In the data rows, the value 128 means zero.
Here are some numbered points:
135 134 136 140 126 120 127 111 105 132 111 121 113 111 132 131 0
132 127 135 130 119 111 116 113 104 124 106 116 106 109 130 130 1
91 88 92 130 177 197 174 159 167 142 175 156 174 170 132 141 2
136 130 135 131 120 112 115 104 94 116 100 109 98 104 128 126 3
129 132 134 146 131 120 123 105 105 115 106 111 117 109 125 129 4
130 120 132 138 134 132 137 131 126 158 140 145 131 130 150 140 5
129 137 128 134 122 111 109 91 96 105 105 98 105 106 122 132 6
104 95 117 131 160 169 168 167 156 161 165 170 161 156 137 118 7
120 104 110 110 132 152 164 166 150 159 149 158 149 152 147 113 8
138 141 134 124 120 115 101 109 114 95 114 109 112 120 118 131 9
137 147 132 124 130 142 138 132 143 154 163 150 149 153 145 136 10
138 135 133 130 114 101 104 106 106 107 100 105 108 108 120 134 11
116 115 110 99 131 152 143 157 160 109 135 125 132 142 104 92 12
136 131 137 133 123 114 116 108 97 127 107 120 104 109 134 129 13
126 125 129 129 119 110 113 104 100 124 111 115 105 108 132 136 14
116 134 123 139 113 95 92 76 93 93 94 87 109 97 115 156 15
123 134 134 138 121 111 113 117 119 106 107 111 124 115 112 128 16
130 131 130 128 121 118 113 104 98 117 110 108 101 107 127 128 17
130 128 134 139 126 114 117 102 98 125 110 117 111 109 134 136 18
133 155 138 138 105 79 78 78 93 59 71 72 93 92 105 151 19
130 133 131 132 113 101 102 91 90 104 91 98 96 98 123 137 20
133 128 133 130 122 118 121 110 101 127 109 116 106 110 132 129 21
119 105 118 141 162 172 170 172 160 129 140 152 168 156 117 108 22
118 119 127 130 133 133 125 110 108 136 134 135 118 122 134 125 23
131 147 131 135 106 76 71 51 65 51 54 48 79 73 97 147 24
111 117 123 144 137 134 139 124 128 135 129 134 144 131 126 134 25
112 131 125 144 131 116 106 91 109 115 128 110 128 116 123 148 26
131 133 121 134 135 138 136 136 137 73 101 96 130 124 103 118 27
123 125 131 133 139 138 119 100 101 129 134 129 116 123 137 127 28
128 123 127 129 133 139 137 124 119 136 127 127 126 125 133 129 29
133 142 143 152 132 122 126 111 111 129 117 121 128 114 131 137 30
118 138 132 138 124 117 128 159 184 131 156 135 162 152 122 154 31
134 138 136 141 127 111 114 102 105 129 111 111 111 110 132 141 32
Which three points above are nearest to each new point? Their numbers follow each, nearest first.
133 145 142 120 139 155 137 135 133 132 141 123 108 130 121 101 29 23 28
118 126 127 150 165 166 153 140 136 122 140 130 149 141 124 126 25 22 29
130 134 126 116 117 127 146 214 229 147 178 170 195 183 128 133 31 8 7
128 130 129 124 116 111 116 125 126 117 119 125 124 124 123 129 16 1 9
140 137 107 90 133 166 157 186 178 100 146 121 135 154 97 82 12 22 8
135 128 132 119 130 141 139 135 123 149 136 135 112 127 141 115 29 5 23
107 123 119 123 116 113 112 107 119 103 115 110 128 119 113 129 16 26 9
133 121 120 122 128 133 138 142 125 114 109 118 119 124 122 119 29 16 21
129 118 110 104 119 130 121 140 135 86 98 101 113 122 104 119 27 16 9
132 98 102 86 102 119 141 193 192 183 179 184 163 168 161 147 8 7 31
128 141 132 134 110 94 97 88 101 104 91 92 103 100 122 149 20 15 11
135 117 125 120 126 130 137 140 122 136 118 130 116 124 135 119 29 23 0
152 154 111 61 106 145 114 118 116 80 105 58 55 111 101 87 9 17 6
138 131 138 133 127 125 130 120 109 136 117 124 110 115 135 125 0 21 13
127 119 129 130 130 131 136 137 125 137 124 134 126 126 133 125 29 25 23
90 111 113 120 123 128 131 142 156 135 148 137 149 139 117 120 25 12 31
123 117 129 135 137 131 127 115 107 136 126 132 118 120 136 129 23 28 29
132 140 134 135 123 110 110 92 99 116 112 108 113 111 130 142 32 18 6
116 111 118 118 122 124 130 134 134 154 142 142 128 132 147 143 5 29 25
122 126 128 125 138 141 123 98 97 126 129 120 105 122 132 122 28 23 21
125 141 126 132 124 118 108 88 102 107 107 100 113 109 118 136 6 17 11
135 129 131 131 131 133 137 126 119 139 122 127 117 121 135 126 29 23 0
128 133 136 152 137 122 124 109 108 115 103 112 127 111 119 133 4 30 16
129 122 133 133 131 129 134 130 123 155 137 143 124 128 146 132 5 29 23
124 106 101 91 111 131 138 151 155 169 174 172 158 162 152 127 8 10 7
125 109 100 80 108 133 142 179 194 185 195 173 151 170 169 159 8 10 7
119 122 127 135 123 110 107 93 97 107 102 106 111 104 119 135 6 17 14
145 163 153 149 163 162 133 111 127 130 164 148 142 153 136 130 10 5 29
128 137 129 126 124 118 108 96 104 101 109 89 103 108 114 133 6 17 11
133 136 129 127 113 102 99 92 90 77 79 78 86 92 112 139 20 15 19
133 130 131 131 120 109 112 101 92 113 97 105 100 102 130 133 3 17 6
126 143 141 137 127 123 129 166 188 129 159 153 177 159 119 138 31 10 22
126 133 144 156 156 160 174 191 202 207 201 207 200 178 155 139 7 2 8
118 139 127 135 125 119 108 82 111 110 117 96 115 113 121 150 26 6 32
135 140 126 126 115 101 95 88 97 46 68 56 87 88 91 133 19 24 15
135 125 131 129 124 119 123 116 104 128 108 119 108 112 134 129 21 1 13
130 119 121 117 126 139 148 142 137 159 142 142 131 138 155 141 5 10 29
133 145 133 136 108 91 84 77 83 72 77 72 89 88 108 146 19 15 20
117 138 131 131 99 81 77 90 110 60 84 74 117 102 94 142 19 15 20
79 86 106 156 160 153 133 142 153 92 139 144 179 146 96 109 22 25 12
131 142 133 128 118 110 120 142 150 115 125 123 139 133 117 135 16 29 25
112 117 134 152 151 140 136 133 134 130 135 146 156 137 124 128 25 29 5
131 133 132 134 116 101 102 94 89 103 90 97 100 99 123 137 20 6 11
131 115 92 84 118 148 143 173 159 66 103 105 135 142 74 75 12 27 16
125 129 128 131 134 136 135 129 128 145 138 131 124 128 137 132 29 5 23
128 148 131 127 103 84 77 77 92 59 64 60 90 86 93 144 19 24 15
128 130 135 142 133 129 130 118 120 150 137 138 130 127 140 139 5 29 23
135 130 139 143 130 124 132 117 107 140 119 130 119 116 135 129 0 30 29
135 127 131 125 123 124 130 132 125 125 114 121 115 119 127 121 29 0 21
146 122 120 109 126 139 142 146 129 130 121 128 111 127 132 113 29 23 5
143 152 146 129 138 136 112 108 115 121 139 127 117 133 138 130 28 30 23
155 144 124 98 104 117 119 133 146 158 163 145 131 153 162 156 10 5 29
143 157 149 149 139 121 106 86 94 83 102 97 110 112 117 133 6 9 4
130 149 133 142 126 124 118 106 115 66 81 79 121 107 81 117 27 16 9
136 129 136 135 128 122 128 121 107 135 112 122 110 113 135 128 0 21 13
124 147 146 163 144 139 146 128 143 143 143 134 161 130 121 138 25 10 5
128 145 129 126 123 123 108 91 98 90 105 86 100 104 107 123 6 20 9
132 140 133 134 117 101 99 87 87 105 97 98 100 101 126 138 20 6 11
